Rotation paths and how fast each direction turns (degrees a step):
Each turn is a multiple of 5 degrees from 10 to 175, or 0.
Each row of a path follows its step; steps can be skipped.

step 0: [ 18.8  -8.5  -1.1  12.1  20.3   3.3 -10.4   8.1   0.9  -9.4 -16.7 -26.3
   6.6  -0.8 -18.6 -24.8  29.9  -4.5  12.8   7.5  -4.7  13.9   6.6 -35.8
  -6.4  -8.6  -5.1   8.1  -0.7   6.4   3.2 -31.8  32.6  -1.1   8.9   1.7
 -10.8  -0.1   6.6   8.4 -10.0  12.3  -3.7  -1.3  13.9   3.4   2.0  -7.8
  -2.3  -8.1]
step 1: [  3.3   0.1  21.7  12.8  12.8   2.5  14.0   0.8   1.0  -1.9 -15.7 -17.5
  29.2 -14.0   2.6 -12.9  12.0   6.2  12.7 -29.3  -6.9   2.3 -11.2 -20.4
  -0.8 -27.1 -18.8  12.6 -14.5  26.4  12.4  -7.4  -1.4  -4.2   0.7   9.5
  -1.7  -7.0  -4.4   3.5 -21.3  -4.2   5.1   8.0  -9.2 -25.0  17.9 -11.5
 -20.3   1.5]
step 2: [ -5.8 -17.5  12.7  25.0 -16.7  17.2  -1.3  10.5 -17.1 -23.1 -17.3 -17.1
   6.4 -19.2   7.8  -8.2  12.9  -2.0  -7.6 -27.9   4.2 -17.0  -1.2 -17.1
  10.4  -5.5 -15.0 -19.8  -0.3  -0.6   3.3  -4.1  -5.0  -3.8 -22.4  -2.6
   8.5   7.9   5.9  13.3   2.8   2.5 -24.5 -13.1 -22.6 -25.3   2.1  -3.4
  -3.5 -16.7]
step 3: [ 23.9 -17.1   3.2  13.4   5.1  26.1  -2.0  29.1 -30.7  19.6  -2.4 -26.5
 -19.1 -20.5  11.4  -8.6   4.7   3.2 -10.0   4.6 -11.3 -14.1 -12.0  -3.6
 -13.1   3.8 -22.6  -5.9  10.2 -13.3   8.3 -15.9 -11.1  -6.5 -11.4  -4.8
  11.9   2.4  13.9   6.6 -15.5  -3.1  10.2   5.4 -12.1   6.9   5.7  -6.8
   1.8 -16.7]
step 4: [  0.1   9.4   9.9   9.4  25.4  18.1 -15.2  13.0 -10.6  27.5  -0.6 -33.2
  16.9  15.7   0.8 -17.2  18.3 -10.8  -4.2  16.0   0.4   1.5  -7.5 -32.8
   3.9  25.5   5.5  -1.8  -4.3  14.7  13.2 -12.8  -3.0 -15.0  -8.6  -2.1
  -0.1   2.8   8.0  15.1  -7.4  -6.4  11.1  -9.1   7.6  -9.3  -2.4   1.2
  16.8 -18.1]
step 5: [ -8.6   1.3 -10.4  21.9  17.6   6.3  -9.1  -2.2  -7.4  12.7   9.2 -11.3
   7.0  -7.7  18.1 -12.3  34.1  -4.0  -7.4 -22.2  -5.0   6.8  -9.0 -41.1
   1.9  -2.5   4.1   9.1  -5.3  24.0  -1.4   2.7 -12.5  14.8  14.6  -7.9
 -12.3  -4.7 -14.8   6.3 -17.5   2.2  15.6 -17.1 -25.1   2.2   8.2  -6.0
  -7.9   6.5]
step 6: [  2.3   0.8   3.7  39.4  22.4  17.3  10.0   3.3 -12.9 -14.6 -15.5 -17.9
   6.6   5.9 -10.1 -21.8  10.8 -25.0  -5.2 -28.4 -13.8  -6.2   2.7  -9.0
  -8.1 -14.4  13.1  -6.1  -7.9 -22.2  -3.6  -8.7   9.5  26.0  -3.8  -4.7
  -1.5  17.0  -3.0  10.2  -4.5   4.9  -5.6 -17.7 -20.1   2.1   9.0  -1.4
 -13.4   0.1]
step 7: [ 20.7 -15.8  -8.4   6.8  18.9  28.3  -6.0   2.1 -18.7 -10.2 -13.4 -24.5
 -12.9  -6.5 -12.8 -16.6   4.3  -0.3  24.4  -3.4 -15.7   4.6 -13.9  -7.2
  -2.8 -27.0  -8.9 -10.9  -9.0   4.1   1.8 -25.2  22.2  -7.5   3.8  -5.7
  21.9  -1.2 -12.1  -3.8  -5.1  -9.9  -0.4   5.4 -17.6  -2.9   7.5 -23.4
   5.3 -15.0]
step 8: [  4.3 -10.3  30.0   7.0   9.2  24.8  -8.9  11.5  -7.9  10.4 -14.7 -22.7
   3.4  -6.6   1.8  -6.9 -14.7  -6.3  18.4 -10.0  -9.1 -10.5  -4.3 -32.6
  -0.4  -5.6   1.6  10.6 -11.3   7.9  20.3   0.5  -1.6 -15.0   0.5  10.8
 -22.0  -8.6  -2.4   2.9  -6.6 -15.8 -11.8  11.9  -9.4 -32.6  -3.7 -19.3
  19.9  -9.2]
step 9: [ 12.3  -6.5   5.5  23.3 -23.5   3.1  -5.6  12.2 -14.6   6.0  13.2 -19.6
 -21.4 -13.4   5.7  -1.6  18.6  -9.5  -7.3  -9.4  14.1   2.2  -4.2 -45.1
   3.6   6.0 -23.1  10.8   4.4   8.0   7.2  -8.4   2.6  -0.2  -7.8  -0.3
 -19.4   0.0  -6.1   7.5 -16.6 -12.3 -24.7 -20.6 -11.9 -17.1   0.5  -4.8
 -12.2  -5.5]
step 10: [  4.1   1.5  21.9  37.4   2.5  -2.4  10.7  24.9  -5.3  14.5  -0.4 -27.5
 -11.4  -4.5  -0.2 -18.5  14.1  -6.7  -0.5 -10.9 -17.4  -7.4   3.4  -8.7
 -25.4   0.0 -17.4   4.4   4.7   1.8  -9.2 -18.4   4.9  -6.2 -10.9  -1.7
   7.1  17.7   9.2  22.6 -10.9 -11.6  27.7 -17.4  -3.4  -3.9   1.8  13.3
 -17.3   4.6]
step 11: [-17.5  -5.1  -3.0   7.6  17.6  15.5 -21.3  -3.9   8.3   5.8   1.0 -31.0
  16.0 -13.8   1.8 -26.7  22.9 -10.7  12.9  -1.7   0.2   6.4  -7.4 -15.7
   8.8  -4.8  -9.6  -6.8  -4.4   9.9 -13.4 -12.6  23.8   1.9  -5.5 -11.6
  27.0   2.2  21.9  24.6  -3.4  -5.6  18.5   3.9 -17.7 -10.4  -1.9   0.5
  -0.3 -20.1]
Speeds:
[ 7.9  0.9  1.0 -4.4  2.9 -3.1  7.7  1.9  6.4 -0.6  2.8 -3.4 -4.3  1.1
  2.6  2.1  5.7 -6.5  4.9 -0.2 -1.2 -0.8  5.9 -2.9  2.9  3.3  0.6  8.8
  3.9  6.1 -0.3  3.7 -3.6  2.8 -7.1 -4.7  1.0  1.8  1.1  4.3  3.8  4.9
  2.4 -3.9  1.4  3.5 -1.8 -7.3  2.4  1.1] | 70
[ 1.9 -5.1  3.6 -5.6  4.7  2.0  2.7  2.5 -4.6 -9.9  1.7  5.4  5.4  3.0
  1.1 -0.8  3.2  0.5  4.7 -4.4  2.3 -4.8  1.6  1.7 -1.2 -9.4 -0.4  1.0
  4.0  0.0  4.7 -0.4  4.2  4.9  0.3  7.5  1.2  0.9 -4.0 -7.8  2.6  0.6
 -3.1  3.2  2.3 -3.9 -1.0 -6.9 -2.1 -4.2] | 60
[ -0.3  -1.1   0.6   4.0  -1.9   3.3  -0.8  -2.4  -0.3   4.5   2.2   0.4
  -9.2   6.6  -4.1  -1.5  -4.4  -4.4   3.5   0.0  -1.4   0.6   4.9  -1.1
   0.5  -0.4   7.9  -0.4  -3.8  -3.2  -3.3   3.4   3.6   4.6   2.7  -1.6
  -0.1  -2.3 -11.1  -4.0  -1.9 -10.8   0.5  -2.7  -0.4  -0.9  -1.4  -9.2
   1.3   3.0] | 35
[ 5.6  2.9 -2.8 -6.7 -3.8  0.4 -1.6  7.7 -1.6 -2.5 -5.7 -8.1  1.1 -7.3
 -1.5 -0.1 -4.9  4.1 -1.9 -4.9 -1.4  0.7 -2.8  7.8  8.1 -2.3  2.5 -1.0
 -3.9 -2.1  0.5  6.2  1.2  2.9 -3.4 -0.9  1.6 -0.3 -9.0  6.2  3.0  0.0
 -1.6  2.8 -1.3 -2.1  2.7 -0.5  5.3 -1.5] | 70
[ 2.2 -2.8  2.5 -6.7  3.4  8.0 -3.9 -0.3 -3.1 -1.2 -2.5  1.1 -1.2 -6.0
 -4.5 -1.9  3.6 -4.2  3.7 11.1 -0.3 -0.9  1.6  4.8 -1.4  0.5 -1.1 -4.3
  2.7 -0.4  0.4 -0.5 -0.4  0.3  2.7 -8.7 -3.0  5.6 -1.4  2.5  1.9  0.0
  5.2 -0.3  5.1 -7.2  3.4  1.4 -6.3  8.2] | 100
[-2.6 -7.1 -0.8 -2.0  1.5  4.6 -0.8  0.8  4.0  0.0  1.5 -2.4  2.8 -0.2
 -3.7 -7.0 -5.4 -5.2 -3.6  4.8 -1.3  5.6 -3.2 -2.3  0.3 -4.1 -3.3  5.6
  1.6 -4.9 -5.2 -3.5 -3.1 -5.1  2.2 -0.1  1.2 -3.7 -1.6  1.3  3.7  1.9
  6.0  6.3  8.4  3.7 -3.7 -4.3  6.5 -7.6] | 95
